In the data rows, the value 128 means zero.
Here are some points, each followed by its number:
[97, 125, 95, 119, 61, 121, 100, 84, 145, 169, 79, 120, 177, 78, 149, 126, 142, 204, 145, 128, 153, 165, 183,
 203, 115, 124, 154, 159, 168, 132, 147, 98, 130, 115, 85, 80, 106, 79, 122, 184, 81, 72, 128, 86, 112, 91,
 92, 89] 0
[141, 111, 123, 77, 140, 105, 140, 111, 134, 99, 172, 99, 83, 255, 181, 97, 92, 57, 115, 188, 85, 104, 71,
 55, 231, 144, 96, 69, 97, 137, 78, 98, 111, 140, 174, 163, 161, 75, 172, 87, 184, 168, 83, 148, 54, 158,
 209, 139] 1
[122, 119, 107, 127, 86, 80, 103, 126, 124, 143, 123, 138, 120, 177, 127, 134, 125, 129, 143, 170, 131, 134, 123,
 108, 179, 120, 121, 89, 154, 95, 143, 98, 154, 98, 129, 114, 147, 113, 153, 108, 154, 127, 79, 148, 112, 106,
 155, 112] 2
[106, 132, 99, 98, 136, 75, 141, 160, 159, 141, 153, 96, 120, 96, 135, 157, 162, 118, 150, 95, 123, 142, 154,
 186, 106, 122, 131, 72, 129, 178, 134, 139, 126, 131, 91, 103, 152, 116, 139, 143, 63, 87, 175, 124, 144, 123,
 126, 105] 3
[107, 130, 122, 110, 114, 153, 64, 123, 158, 165, 83, 146, 129, 64, 136, 95, 130, 177, 130, 87, 141, 168, 148,
 186, 92, 129, 180, 178, 170, 107, 163, 162, 149, 127, 45, 126, 91, 140, 118, 167, 106, 105, 148, 94, 165, 101,
 66, 150] 4
[124, 132, 156, 196, 151, 178, 96, 166, 131, 111, 119, 185, 121, 123, 82, 96, 164, 152, 73, 131, 145, 105, 96,
 74, 136, 149, 152, 170, 145, 68, 160, 152, 123, 129, 176, 100, 87, 198, 67, 177, 163, 168, 124, 164, 133, 182,
 140, 154] 5
[107, 107, 97, 134, 106, 133, 114, 122, 135, 118, 111, 130, 150, 104, 130, 108, 157, 100, 150, 94, 118, 144, 160,
 165, 135, 141, 108, 157, 107, 191, 128, 148, 143, 122, 82, 127, 118, 104, 134, 127, 86, 78, 121, 100, 144, 97,
 106, 91] 6
[146, 143, 143, 164, 131, 126, 90, 127, 155, 168, 70, 207, 156, 120, 95, 105, 146, 174, 116, 151, 144, 161, 97,
 163, 143, 122, 116, 150, 190, 92, 143, 117, 167, 125, 98, 141, 105, 143, 133, 125, 126, 131, 109, 122, 123, 159,
 86, 152] 7
[123, 97, 67, 139, 101, 122, 76, 131, 148, 157, 110, 129, 190, 103, 165, 140, 103, 140, 179, 120, 84, 156, 132,
 178, 119, 85, 153, 139, 150, 159, 119, 72, 132, 120, 53, 109, 117, 98, 164, 111, 93, 78, 116, 107, 119, 73,
 92, 135] 8
[122, 106, 100, 134, 90, 111, 127, 117, 100, 96, 152, 113, 100, 130, 160, 140, 88, 96, 150, 142, 112, 140, 133,
 139, 162, 96, 130, 106, 145, 153, 87, 115, 145, 165, 153, 125, 136, 97, 146, 122, 105, 126, 122, 103, 100, 98,
 164, 95] 9
[114, 130, 154, 138, 170, 140, 112, 134, 119, 117, 189, 144, 83, 163, 131, 118, 126, 110, 105, 147, 136, 76, 112,
 99, 123, 153, 98, 98, 120, 97, 107, 179, 117, 115, 172, 169, 136, 142, 154, 90, 172, 153, 102, 170, 109, 138,
 157, 128] 10
[148, 137, 108, 93, 94, 78, 134, 126, 103, 93, 171, 112, 88, 163, 155, 88, 95, 85, 119, 173, 97, 141, 149,
 100, 148, 120, 127, 88, 115, 137, 127, 117, 142, 149, 142, 144, 140, 87, 140, 97, 102, 124, 109, 115, 115, 130,
 179, 119] 11
[123, 117, 89, 147, 114, 105, 155, 110, 131, 132, 111, 117, 128, 106, 131, 147, 116, 113, 99, 115, 118, 144, 126,
 140, 130, 148, 99, 110, 94, 104, 135, 105, 149, 145, 145, 111, 117, 124, 132, 109, 160, 127, 148, 128, 114, 115,
 137, 115] 12
[119, 136, 152, 162, 111, 196, 73, 122, 181, 138, 123, 202, 118, 102, 116, 113, 139, 192, 95, 133, 162, 92, 87,
 143, 124, 116, 152, 155, 127, 93, 166, 166, 131, 82, 114, 126, 65, 219, 111, 180, 186, 154, 119, 154, 109, 196,
 124, 127] 13
[158, 139, 142, 130, 148, 120, 129, 115, 120, 136, 155, 75, 125, 149, 137, 166, 99, 114, 126, 119, 123, 109, 98,
 119, 168, 107, 90, 88, 74, 162, 116, 147, 106, 144, 178, 124, 122, 89, 134, 102, 129, 129, 100, 148, 108, 130,
 142, 130] 14
[137, 131, 157, 171, 96, 152, 30, 159, 164, 122, 69, 168, 123, 145, 151, 140, 160, 187, 130, 134, 176, 129, 98,
 141, 125, 121, 160, 209, 203, 111, 136, 114, 136, 81, 131, 87, 88, 196, 104, 164, 185, 141, 131, 155, 122, 125,
 96, 140] 15
[126, 161, 91, 118, 203, 107, 236, 117, 102, 160, 170, 99, 48, 34, 103, 173, 127, 74, 131, 60, 158, 82, 82,
 99, 81, 195, 115, 80, 118, 182, 190, 170, 111, 202, 135, 171, 118, 118, 153, 165, 152, 191, 217, 137, 170, 179,
 100, 160] 16
[125, 121, 99, 111, 180, 73, 128, 137, 86, 102, 177, 104, 103, 194, 96, 105, 119, 89, 83, 197, 90, 122, 70,
 63, 221, 108, 126, 95, 66, 106, 123, 146, 119, 139, 201, 169, 156, 85, 143, 50, 163, 185, 59, 186, 112, 138,
 178, 117] 17
[134, 152, 126, 89, 179, 75, 168, 86, 90, 112, 202, 85, 95, 170, 130, 153, 84, 72, 106, 112, 95, 140, 130,
 95, 144, 157, 102, 76, 108, 184, 75, 144, 112, 176, 189, 173, 173, 80, 167, 115, 105, 168, 149, 100, 119, 153,
 166, 113] 18
[153, 175, 116, 97, 126, 81, 147, 100, 106, 127, 142, 133, 131, 110, 124, 131, 81, 105, 110, 148, 120, 136, 116,
 129, 104, 129, 138, 77, 135, 150, 80, 170, 129, 124, 105, 109, 147, 120, 174, 138, 125, 155, 118, 111, 138, 96,
 151, 107] 19
[130, 142, 149, 132, 160, 130, 132, 140, 111, 184, 95, 127, 146, 11, 82, 155, 103, 146, 160, 79, 183, 130, 133,
 144, 59, 141, 149, 127, 184, 107, 181, 162, 87, 181, 118, 136, 124, 135, 113, 140, 152, 142, 202, 102, 155, 153,
 118, 143] 20
[123, 93, 106, 135, 71, 145, 74, 101, 170, 149, 130, 158, 150, 190, 168, 86, 128, 185, 167, 121, 133, 128, 196,
 161, 153, 99, 138, 130, 176, 139, 90, 121, 173, 68, 37, 48, 133, 125, 151, 127, 95, 76, 90, 134, 93, 77,
 94, 114] 21
[94, 101, 120, 107, 89, 142, 122, 83, 134, 133, 138, 129, 141, 142, 142, 172, 118, 136, 174, 159, 127, 134, 142,
 179, 145, 90, 132, 151, 156, 133, 119, 80, 131, 124, 95, 103, 144, 69, 125, 95, 73, 96, 124, 126, 158, 98,
 104, 146] 22
[136, 75, 91, 84, 107, 94, 125, 102, 138, 162, 109, 115, 187, 138, 159, 121, 141, 144, 192, 127, 112, 165, 157,
 202, 107, 85, 144, 107, 137, 112, 123, 63, 135, 172, 72, 112, 104, 109, 157, 104, 86, 98, 103, 105, 147, 62,
 118, 114] 23
[140, 141, 135, 116, 74, 81, 159, 100, 100, 78, 163, 104, 93, 121, 136, 151, 115, 80, 182, 150, 106, 112, 126,
 144, 95, 134, 97, 87, 126, 106, 125, 145, 164, 148, 173, 164, 171, 85, 136, 122, 104, 128, 154, 99, 145, 95,
 137, 144] 24
[140, 129, 114, 163, 142, 183, 100, 130, 141, 147, 117, 158, 170, 103, 128, 123, 172, 169, 123, 103, 144, 138, 145,
 115, 138, 123, 114, 168, 150, 103, 116, 149, 105, 114, 122, 91, 109, 190, 65, 136, 160, 125, 153, 137, 151, 132,
 108, 121] 25
[123, 106, 144, 169, 141, 108, 127, 157, 184, 125, 132, 121, 98, 193, 114, 111, 93, 135, 81, 146, 114, 96, 83,
 53, 194, 153, 116, 102, 98, 94, 87, 124, 138, 125, 210, 122, 129, 132, 120, 83, 183, 189, 129, 162, 115, 181,
 175, 137] 26
[98, 123, 177, 136, 144, 185, 160, 105, 146, 134, 163, 114, 87, 120, 113, 153, 157, 143, 104, 125, 127, 115, 130,
 145, 109, 146, 134, 146, 143, 115, 129, 120, 137, 100, 108, 111, 121, 181, 90, 170, 155, 137, 122, 127, 179, 144,
 126, 150] 27
[122, 112, 57, 133, 45, 95, 89, 135, 139, 139, 58, 88, 147, 198, 140, 77, 115, 176, 158, 164, 123, 200, 184,
 165, 176, 84, 132, 155, 111, 125, 88, 85, 169, 38, 57, 66, 129, 85, 169, 90, 49, 66, 53, 100, 90, 36,
 150, 106] 28
[124, 127, 99, 159, 79, 161, 102, 143, 157, 102, 78, 147, 115, 210, 145, 118, 128, 127, 103, 172, 115, 131, 107,
 104, 190, 150, 113, 142, 140, 90, 93, 91, 155, 42, 124, 139, 106, 116, 133, 112, 126, 119, 64, 164, 78, 106,
 167, 133] 29
[146, 128, 139, 171, 131, 126, 96, 147, 152, 110, 104, 124, 110, 104, 120, 113, 154, 134, 91, 118, 102, 129, 129,
 140, 144, 146, 144, 137, 134, 113, 161, 118, 105, 92, 123, 141, 94, 163, 102, 152, 143, 128, 121, 174, 106, 149,
 151, 130] 30
[110, 127, 156, 145, 104, 128, 119, 105, 117, 159, 134, 143, 128, 90, 130, 157, 157, 127, 111, 88, 157, 134, 153,
 142, 124, 139, 145, 175, 158, 122, 109, 128, 130, 165, 94, 84, 128, 127, 163, 175, 119, 113, 136, 118, 169, 137,
 99, 132] 31
[142, 158, 111, 97, 110, 137, 104, 137, 139, 143, 112, 130, 141, 57, 118, 154, 148, 136, 169, 132, 151, 75, 163,
 190, 75, 101, 157, 167, 154, 125, 168, 130, 133, 101, 68, 100, 103, 138, 141, 201, 87, 99, 137, 81, 155, 85,
 77, 110] 32
[111, 116, 99, 100, 82, 105, 99, 137, 151, 141, 82, 111, 164, 56, 157, 141, 144, 105, 167, 132, 151, 152, 205,
 162, 73, 152, 136, 142, 112, 129, 153, 118, 177, 142, 41, 122, 149, 114, 142, 80, 61, 47, 138, 68, 115, 67,
 125, 99] 33
[127, 124, 132, 116, 136, 98, 116, 115, 120, 88, 123, 90, 145, 142, 140, 129, 116, 104, 119, 172, 105, 120, 158,
 102, 145, 146, 146, 53, 68, 143, 132, 108, 144, 165, 160, 143, 112, 99, 181, 106, 138, 119, 92, 112, 131, 175,
 128, 125] 34
[154, 107, 118, 141, 106, 52, 161, 94, 139, 104, 166, 111, 106, 171, 122, 101, 127, 70, 80, 168, 100, 117, 87,
 96, 144, 131, 118, 66, 82, 101, 133, 117, 126, 140, 116, 173, 128, 100, 207, 97, 178, 164, 108, 148, 120, 119,
 183, 145] 35
[108, 123, 176, 131, 189, 172, 140, 128, 165, 128, 137, 157, 144, 134, 112, 135, 149, 156, 87, 135, 113, 123, 96,
 85, 130, 124, 114, 125, 92, 79, 122, 128, 149, 124, 184, 160, 96, 183, 98, 120, 151, 174, 112, 126, 142, 119,
 109, 107] 36
[67, 133, 129, 134, 116, 152, 126, 114, 143, 151, 105, 154, 205, 42, 95, 129, 156, 140, 177, 68, 174, 150, 178,
 161, 85, 77, 155, 168, 150, 77, 181, 121, 158, 129, 59, 95, 84, 198, 72, 210, 83, 106, 172, 92, 187, 122,
 58, 117] 37
[149, 104, 65, 84, 96, 75, 160, 45, 138, 165, 110, 74, 148, 121, 152, 137, 123, 110, 213, 91, 110, 124, 214,
 183, 137, 124, 144, 76, 135, 169, 101, 119, 68, 128, 67, 127, 180, 43, 166, 147, 74, 54, 142, 65, 144, 51,
 91, 80] 38
[119, 101, 102, 122, 109, 110, 138, 100, 142, 130, 114, 80, 175, 118, 141, 133, 118, 115, 120, 132, 175, 149, 151,
 154, 101, 112, 122, 96, 114, 149, 113, 121, 159, 133, 104, 102, 161, 117, 125, 140, 105, 97, 140, 105, 106, 86,
 91, 113] 39
[115, 164, 148, 149, 116, 184, 124, 121, 108, 158, 136, 166, 174, 68, 105, 134, 161, 151, 170, 72, 124, 132, 180,
 163, 91, 136, 171, 156, 136, 117, 192, 118, 136, 122, 113, 116, 133, 134, 93, 221, 97, 107, 168, 104, 130, 127,
 60, 133] 40
[148, 98, 120, 147, 130, 111, 125, 129, 107, 81, 155, 94, 126, 172, 195, 121, 103, 122, 148, 111, 128, 103, 130,
 81, 142, 109, 117, 104, 82, 108, 101, 100, 156, 111, 167, 118, 113, 88, 137, 112, 136, 106, 103, 152, 93, 89,
 119, 154] 41
Which three points above are nearest to each new point, looking only along the 3 directions in which the numbered points spread most? Their numbers follow each, nearest first.
[165, 120, 120, 132, 91, 130, 78, 118, 156, 105, 132, 160, 146, 193, 163, 86, 142, 161, 120, 199, 104, 121, 126,
 104, 200, 124, 122, 142, 154, 88, 103, 119, 141, 97, 134, 139, 160, 128, 107, 88, 151, 129, 69, 153, 83, 115,
 159, 149] 29 2 41
[137, 127, 120, 90, 155, 84, 133, 164, 88, 94, 150, 95, 122, 195, 133, 159, 88, 101, 84, 189, 89, 112, 57,
 58, 167, 127, 107, 96, 101, 134, 86, 126, 84, 166, 182, 187, 200, 103, 158, 84, 138, 130, 86, 130, 89, 134,
 182, 104] 35 17 1
[141, 84, 109, 116, 74, 129, 74, 106, 125, 161, 108, 136, 149, 162, 174, 121, 117, 141, 164, 138, 137, 182, 182,
 140, 132, 85, 132, 124, 120, 131, 104, 88, 147, 118, 84, 107, 107, 79, 183, 96, 102, 82, 125, 93, 98, 107,
 145, 131] 22 8 23
[133, 163, 64, 81, 87, 62, 185, 138, 111, 153, 147, 111, 146, 86, 138, 163, 58, 79, 163, 63, 130, 184, 190,
 178, 89, 98, 135, 88, 160, 199, 127, 134, 162, 184, 117, 118, 194, 50, 201, 165, 78, 105, 147, 73, 160, 69,
 112, 133] 38 3 33
[177, 157, 144, 144, 156, 107, 185, 88, 133, 106, 159, 142, 105, 113, 94, 139, 105, 100, 98, 112, 125, 98, 110,
 98, 126, 145, 111, 105, 103, 115, 139, 146, 120, 155, 137, 204, 135, 111, 94, 146, 152, 148, 162, 148, 115, 180,
 159, 118] 10 14 12
[132, 139, 115, 70, 216, 88, 201, 110, 123, 126, 138, 71, 89, 131, 134, 154, 88, 71, 119, 149, 126, 124, 56,
 90, 128, 104, 127, 103, 77, 174, 146, 149, 70, 214, 157, 174, 182, 112, 213, 95, 164, 154, 121, 159, 138, 133,
 180, 82] 18 14 35
[159, 155, 184, 150, 118, 198, 117, 125, 126, 91, 153, 147, 146, 153, 110, 80, 111, 127, 108, 151, 107, 121, 87,
 76, 141, 153, 107, 119, 139, 75, 113, 130, 105, 116, 190, 111, 127, 195, 100, 145, 195, 168, 108, 166, 88, 205,
 119, 149] 36 5 10
[116, 129, 135, 143, 52, 131, 99, 126, 147, 114, 150, 163, 149, 148, 125, 120, 119, 198, 157, 156, 127, 133, 106,
 136, 148, 143, 153, 177, 154, 105, 105, 120, 152, 109, 105, 76, 121, 177, 109, 150, 128, 123, 111, 121, 147, 96,
 112, 165] 7 30 25
[172, 110, 155, 127, 161, 46, 183, 109, 130, 94, 152, 85, 96, 217, 167, 132, 75, 33, 96, 143, 103, 91, 103,
 69, 185, 176, 108, 67, 81, 127, 88, 139, 111, 106, 208, 151, 172, 115, 140, 91, 132, 171, 112, 175, 114, 150,
 197, 138] 17 35 1
[132, 166, 151, 136, 148, 130, 128, 137, 128, 135, 123, 147, 138, 80, 129, 162, 141, 127, 140, 108, 136, 101, 127,
 164, 104, 131, 149, 104, 137, 125, 140, 176, 126, 168, 136, 141, 129, 158, 124, 134, 118, 155, 162, 104, 122, 189,
 89, 148] 27 31 20
[144, 160, 169, 137, 184, 164, 164, 140, 98, 155, 158, 117, 107, 47, 76, 144, 121, 100, 143, 102, 160, 153, 131,
 135, 85, 155, 154, 120, 111, 149, 135, 115, 138, 168, 153, 145, 113, 142, 76, 183, 150, 159, 216, 121, 171, 164,
 85, 130] 20 27 16
[152, 197, 162, 151, 196, 151, 162, 124, 91, 138, 152, 162, 134, 58, 99, 125, 101, 104, 85, 64, 115, 96, 80,
 73, 117, 151, 75, 115, 162, 111, 158, 164, 90, 177, 224, 163, 70, 161, 100, 141, 169, 167, 190, 173, 117, 219,
 136, 175] 36 27 16
[148, 129, 115, 134, 116, 144, 127, 109, 121, 153, 114, 125, 161, 77, 128, 126, 121, 148, 180, 78, 163, 123, 171,
 157, 106, 120, 137, 117, 83, 134, 113, 114, 129, 113, 78, 107, 137, 106, 131, 122, 130, 109, 165, 107, 149, 119,
 116, 82] 6 39 31
[149, 150, 170, 77, 200, 116, 205, 104, 87, 97, 187, 99, 115, 142, 100, 150, 114, 84, 99, 106, 89, 144, 93,
 65, 146, 138, 114, 79, 111, 151, 122, 126, 100, 180, 209, 192, 160, 128, 148, 130, 147, 163, 137, 129, 134, 143,
 165, 91] 18 14 35
[172, 166, 187, 154, 164, 153, 153, 108, 117, 161, 150, 154, 137, 56, 74, 159, 156, 139, 135, 112, 167, 144, 119,
 144, 68, 136, 157, 129, 167, 127, 167, 187, 119, 180, 126, 144, 86, 166, 107, 195, 160, 148, 163, 91, 173, 175,
 87, 130] 20 27 40
[120, 171, 147, 134, 162, 119, 157, 115, 98, 140, 149, 157, 144, 26, 83, 180, 178, 123, 100, 82, 170, 128, 133,
 148, 82, 162, 113, 80, 133, 147, 182, 149, 118, 172, 167, 136, 117, 171, 90, 182, 131, 128, 189, 100, 136, 147,
 146, 141] 20 27 31
[149, 123, 68, 114, 141, 114, 139, 113, 165, 152, 126, 113, 158, 97, 169, 137, 129, 175, 175, 83, 124, 151, 179,
 161, 72, 90, 138, 139, 106, 160, 110, 134, 149, 84, 82, 91, 130, 103, 151, 119, 100, 105, 138, 97, 137, 103,
 82, 141] 6 39 33
[117, 100, 138, 104, 144, 51, 158, 130, 135, 94, 183, 78, 152, 194, 137, 129, 146, 52, 113, 160, 87, 129, 109,
 115, 188, 159, 72, 111, 86, 136, 81, 125, 121, 152, 186, 167, 156, 116, 168, 86, 100, 168, 95, 147, 141, 102,
 155, 105] 35 11 14
[112, 115, 137, 151, 128, 176, 117, 109, 145, 118, 158, 158, 86, 122, 117, 118, 146, 88, 87, 105, 118, 126, 118,
 96, 158, 141, 128, 105, 129, 110, 97, 149, 118, 149, 140, 155, 155, 124, 105, 118, 94, 179, 131, 117, 127, 110,
 100, 156] 12 36 30
[153, 115, 194, 181, 195, 204, 125, 200, 130, 85, 149, 193, 77, 204, 109, 56, 155, 109, 29, 206, 124, 86, 30,
 27, 197, 153, 149, 156, 129, 60, 101, 150, 74, 139, 223, 167, 109, 215, 93, 121, 237, 255, 68, 221, 94, 254,
 164, 208] 26 5 10
[105, 111, 145, 168, 92, 129, 109, 121, 154, 117, 100, 164, 114, 116, 150, 148, 137, 150, 114, 161, 159, 152, 164,
 164, 116, 128, 125, 190, 130, 85, 153, 111, 138, 99, 94, 102, 106, 129, 52, 167, 146, 141, 107, 132, 147, 110,
 67, 151] 7 25 30
[133, 123, 143, 147, 183, 141, 106, 126, 98, 85, 129, 151, 121, 87, 113, 130, 173, 88, 67, 107, 161, 119, 76,
 88, 137, 158, 139, 153, 139, 87, 189, 136, 110, 176, 162, 132, 109, 153, 114, 115, 118, 155, 153, 148, 147, 199,
 148, 157] 36 27 30
[145, 199, 195, 101, 255, 114, 179, 131, 95, 99, 159, 148, 73, 81, 53, 136, 140, 61, 73, 97, 134, 72, 51,
 63, 113, 139, 122, 100, 111, 135, 139, 150, 96, 219, 193, 157, 159, 176, 121, 122, 162, 220, 201, 142, 163, 180,
 156, 166] 16 10 36
[121, 86, 124, 162, 73, 119, 94, 143, 157, 146, 69, 126, 160, 173, 156, 96, 151, 166, 134, 152, 110, 122, 172,
 125, 158, 111, 97, 155, 116, 116, 106, 108, 160, 109, 88, 87, 102, 88, 105, 134, 108, 83, 108, 124, 99, 67,
 85, 119] 21 22 8
[120, 117, 125, 159, 99, 176, 57, 144, 170, 164, 113, 187, 121, 145, 171, 101, 159, 231, 133, 161, 150, 188, 114,
 160, 152, 147, 142, 174, 157, 100, 140, 100, 126, 34, 69, 129, 113, 174, 38, 131, 131, 120, 92, 140, 109, 175,
 67, 139] 15 7 25
[123, 144, 83, 82, 119, 106, 170, 124, 66, 125, 137, 140, 114, 110, 105, 138, 123, 91, 126, 71, 129, 117, 117,
 195, 102, 127, 165, 116, 139, 180, 149, 170, 131, 131, 127, 139, 124, 142, 164, 117, 102, 154, 170, 71, 138, 154,
 129, 115] 3 19 24
[153, 123, 177, 141, 169, 150, 110, 162, 129, 143, 121, 157, 148, 84, 71, 155, 110, 128, 132, 110, 153, 136, 83,
 137, 154, 118, 102, 133, 159, 131, 162, 132, 104, 132, 166, 147, 143, 130, 109, 153, 171, 153, 153, 152, 150, 160,
 130, 116] 27 36 30
[80, 149, 80, 121, 100, 150, 120, 127, 120, 129, 126, 91, 157, 127, 111, 109, 136, 115, 158, 102, 147, 166, 137,
 173, 130, 98, 113, 166, 148, 132, 155, 101, 135, 99, 117, 130, 126, 72, 178, 120, 93, 94, 122, 119, 120, 77,
 139, 136] 22 6 39
[116, 109, 131, 147, 124, 162, 128, 148, 146, 96, 104, 131, 112, 123, 130, 120, 138, 123, 74, 146, 137, 98, 70,
 91, 128, 120, 154, 135, 130, 93, 147, 151, 100, 126, 149, 109, 141, 145, 97, 105, 182, 166, 143, 119, 107, 169,
 164, 165] 36 30 10
[117, 132, 73, 87, 58, 90, 125, 45, 101, 145, 135, 78, 153, 88, 139, 163, 114, 92, 191, 94, 106, 169, 224,
 192, 87, 122, 87, 97, 155, 164, 109, 110, 169, 145, 49, 138, 149, 51, 190, 142, 51, 64, 142, 62, 167, 55,
 119, 83] 38 33 23
[147, 147, 118, 157, 204, 161, 120, 102, 118, 137, 173, 142, 72, 101, 120, 98, 144, 83, 91, 139, 143, 146, 122,
 103, 138, 177, 128, 126, 149, 131, 114, 142, 110, 169, 177, 159, 137, 195, 99, 167, 171, 175, 162, 135, 114, 138,
 167, 153] 36 10 27
[129, 104, 131, 199, 111, 140, 97, 146, 148, 146, 79, 133, 127, 155, 124, 82, 139, 146, 121, 116, 156, 133, 122,
 133, 141, 95, 140, 182, 160, 107, 100, 122, 113, 108, 108, 106, 106, 143, 97, 151, 98, 122, 137, 121, 128, 146,
 144, 92] 7 30 25
[144, 128, 133, 155, 171, 191, 138, 152, 152, 106, 78, 191, 148, 114, 115, 130, 164, 167, 87, 130, 165, 98, 117,
 99, 137, 129, 129, 141, 134, 92, 99, 169, 108, 134, 128, 113, 91, 141, 64, 134, 161, 120, 110, 126, 138, 165,
 140, 136] 30 36 27
[106, 129, 144, 146, 162, 156, 121, 170, 155, 132, 87, 143, 121, 85, 113, 118, 118, 128, 96, 81, 143, 120, 91,
 101, 124, 159, 109, 109, 108, 92, 139, 195, 114, 136, 124, 116, 79, 173, 127, 108, 149, 148, 158, 123, 152, 162,
 127, 148] 27 36 30
[133, 99, 58, 101, 104, 125, 146, 111, 127, 132, 142, 115, 160, 98, 134, 162, 144, 129, 172, 122, 147, 178, 172,
 161, 106, 109, 104, 120, 146, 189, 138, 144, 167, 115, 38, 105, 153, 106, 128, 122, 66, 59, 126, 83, 129, 74,
 90, 66] 33 23 8
[113, 96, 161, 162, 128, 151, 69, 136, 154, 141, 77, 165, 154, 158, 116, 118, 151, 163, 143, 122, 120, 117, 127,
 137, 150, 138, 169, 134, 151, 87, 160, 150, 150, 60, 116, 89, 89, 170, 127, 145, 146, 137, 107, 119, 151, 161,
 134, 122] 7 25 15
[125, 166, 164, 124, 139, 172, 138, 124, 143, 142, 120, 151, 142, 66, 83, 149, 139, 160, 114, 87, 131, 118, 121,
 113, 86, 140, 146, 165, 113, 117, 136, 159, 181, 110, 140, 116, 71, 121, 70, 122, 154, 156, 181, 134, 123, 144,
 114, 146] 27 25 30
[107, 127, 158, 131, 127, 168, 96, 131, 132, 154, 103, 121, 118, 127, 166, 124, 171, 158, 145, 165, 152, 134, 133,
 155, 119, 135, 134, 154, 217, 121, 95, 109, 190, 101, 110, 108, 148, 137, 105, 137, 98, 166, 121, 135, 124, 100,
 157, 133] 7 30 25
[131, 115, 98, 109, 129, 127, 140, 121, 130, 125, 125, 77, 110, 223, 109, 113, 109, 85, 95, 213, 96, 106, 90,
 117, 162, 113, 96, 97, 118, 117, 76, 153, 109, 124, 192, 139, 123, 77, 190, 87, 162, 160, 97, 163, 96, 110,
 146, 88] 35 41 17
[154, 89, 146, 140, 131, 161, 55, 146, 154, 125, 104, 158, 94, 207, 136, 61, 139, 179, 143, 181, 129, 136, 99,
 90, 187, 102, 122, 160, 130, 90, 118, 121, 141, 77, 143, 123, 109, 140, 115, 74, 165, 148, 85, 162, 91, 105,
 178, 138] 29 2 30
[119, 101, 154, 154, 129, 149, 117, 142, 120, 52, 133, 112, 92, 239, 120, 94, 157, 162, 82, 174, 103, 73, 59,
 99, 178, 144, 116, 154, 78, 99, 97, 126, 102, 101, 161, 170, 115, 175, 123, 109, 160, 149, 68, 191, 112, 165,
 151, 132] 26 10 29
[154, 171, 93, 111, 105, 90, 153, 137, 120, 167, 148, 96, 136, 59, 133, 148, 126, 120, 153, 95, 132, 136, 150,
 162, 83, 144, 145, 119, 138, 128, 193, 139, 109, 176, 90, 141, 167, 154, 133, 189, 110, 104, 147, 93, 165, 99,
 86, 154] 3 31 20
[113, 165, 111, 88, 122, 137, 116, 157, 117, 171, 129, 119, 166, 116, 167, 135, 129, 133, 150, 90, 137, 177, 168,
 172, 89, 116, 143, 110, 127, 184, 123, 117, 174, 141, 73, 119, 117, 106, 150, 149, 47, 84, 155, 56, 147, 71,
 97, 139] 33 6 3
[99, 131, 143, 159, 151, 131, 137, 148, 108, 129, 143, 139, 139, 91, 84, 110, 138, 108, 103, 77, 131, 87, 98,
 122, 141, 165, 120, 148, 127, 111, 142, 142, 81, 126, 160, 150, 125, 158, 97, 160, 165, 194, 123, 173, 124, 158,
 122, 179] 36 27 30
[135, 129, 147, 122, 128, 160, 160, 97, 101, 89, 147, 128, 106, 121, 126, 137, 150, 126, 123, 136, 170, 125, 110,
 155, 102, 102, 116, 104, 164, 117, 124, 103, 104, 158, 157, 120, 151, 148, 126, 128, 151, 138, 113, 114, 144, 117,
 143, 150] 12 19 27
[168, 127, 110, 124, 147, 132, 116, 135, 133, 117, 155, 125, 130, 115, 112, 149, 122, 152, 133, 101, 155, 134, 131,
 136, 122, 139, 161, 121, 136, 140, 176, 106, 77, 147, 83, 117, 93, 106, 125, 168, 127, 125, 127, 116, 163, 145,
 102, 118] 31 12 27
[132, 100, 70, 128, 92, 131, 124, 134, 107, 124, 108, 113, 155, 155, 116, 92, 139, 173, 198, 143, 112, 104, 156,
 148, 153, 150, 129, 109, 125, 132, 131, 125, 116, 127, 102, 73, 131, 132, 147, 160, 120, 95, 116, 127, 93, 84,
 141, 92] 22 6 39
[96, 57, 131, 113, 98, 161, 80, 161, 182, 115, 60, 140, 135, 239, 154, 81, 133, 170, 112, 255, 125, 115, 129,
 126, 195, 102, 128, 150, 152, 97, 86, 102, 147, 53, 113, 137, 116, 105, 117, 90, 94, 89, 27, 124, 86, 120,
 163, 110] 29 2 21
[89, 129, 151, 135, 79, 183, 93, 139, 131, 115, 69, 138, 104, 107, 136, 138, 106, 180, 115, 138, 118, 144, 145,
 84, 138, 168, 91, 166, 137, 106, 158, 121, 128, 106, 154, 128, 121, 178, 124, 116, 113, 133, 135, 150, 132, 176,
 74, 142] 30 7 25
[126, 95, 90, 100, 114, 133, 133, 120, 119, 114, 105, 112, 157, 137, 116, 110, 128, 137, 156, 135, 103, 160, 184,
 128, 129, 120, 125, 133, 130, 115, 80, 91, 108, 90, 100, 94, 109, 79, 148, 84, 89, 64, 94, 125, 154, 109,
 139, 82] 22 23 39
[134, 114, 145, 184, 141, 161, 103, 129, 157, 122, 118, 94, 135, 171, 113, 112, 119, 139, 118, 151, 102, 140, 118,
 105, 127, 90, 120, 151, 120, 129, 96, 138, 145, 103, 141, 145, 140, 140, 137, 117, 111, 146, 93, 145, 134, 99,
 139, 129] 2 30 41
[101, 152, 104, 123, 92, 129, 144, 97, 132, 192, 100, 182, 172, 27, 131, 160, 177, 109, 147, 92, 176, 207, 188,
 201, 44, 135, 146, 140, 155, 149, 163, 104, 123, 144, 27, 102, 122, 169, 137, 168, 75, 60, 160, 71, 168, 107,
 41, 122] 32 37 40
[124, 48, 48, 130, 9, 56, 61, 131, 192, 176, 86, 137, 141, 219, 156, 129, 106, 200, 217, 182, 77, 160, 182,
 161, 141, 42, 148, 100, 158, 141, 92, 114, 150, 62, 23, 75, 130, 107, 153, 139, 50, 52, 93, 104, 108, 47,
 116, 103] 28 21 8
[170, 87, 127, 140, 171, 84, 137, 124, 128, 80, 147, 117, 107, 211, 124, 87, 84, 89, 56, 159, 65, 125, 87,
 30, 160, 155, 91, 118, 99, 116, 103, 83, 121, 145, 173, 149, 163, 120, 153, 93, 119, 174, 118, 143, 77, 119,
 200, 147] 17 35 1
[124, 70, 98, 128, 89, 163, 71, 126, 136, 140, 78, 143, 151, 146, 172, 126, 145, 162, 164, 185, 127, 122, 154,
 173, 169, 105, 141, 150, 103, 132, 113, 82, 172, 83, 57, 96, 150, 111, 122, 103, 103, 80, 95, 118, 122, 97,
 115, 110] 21 8 22
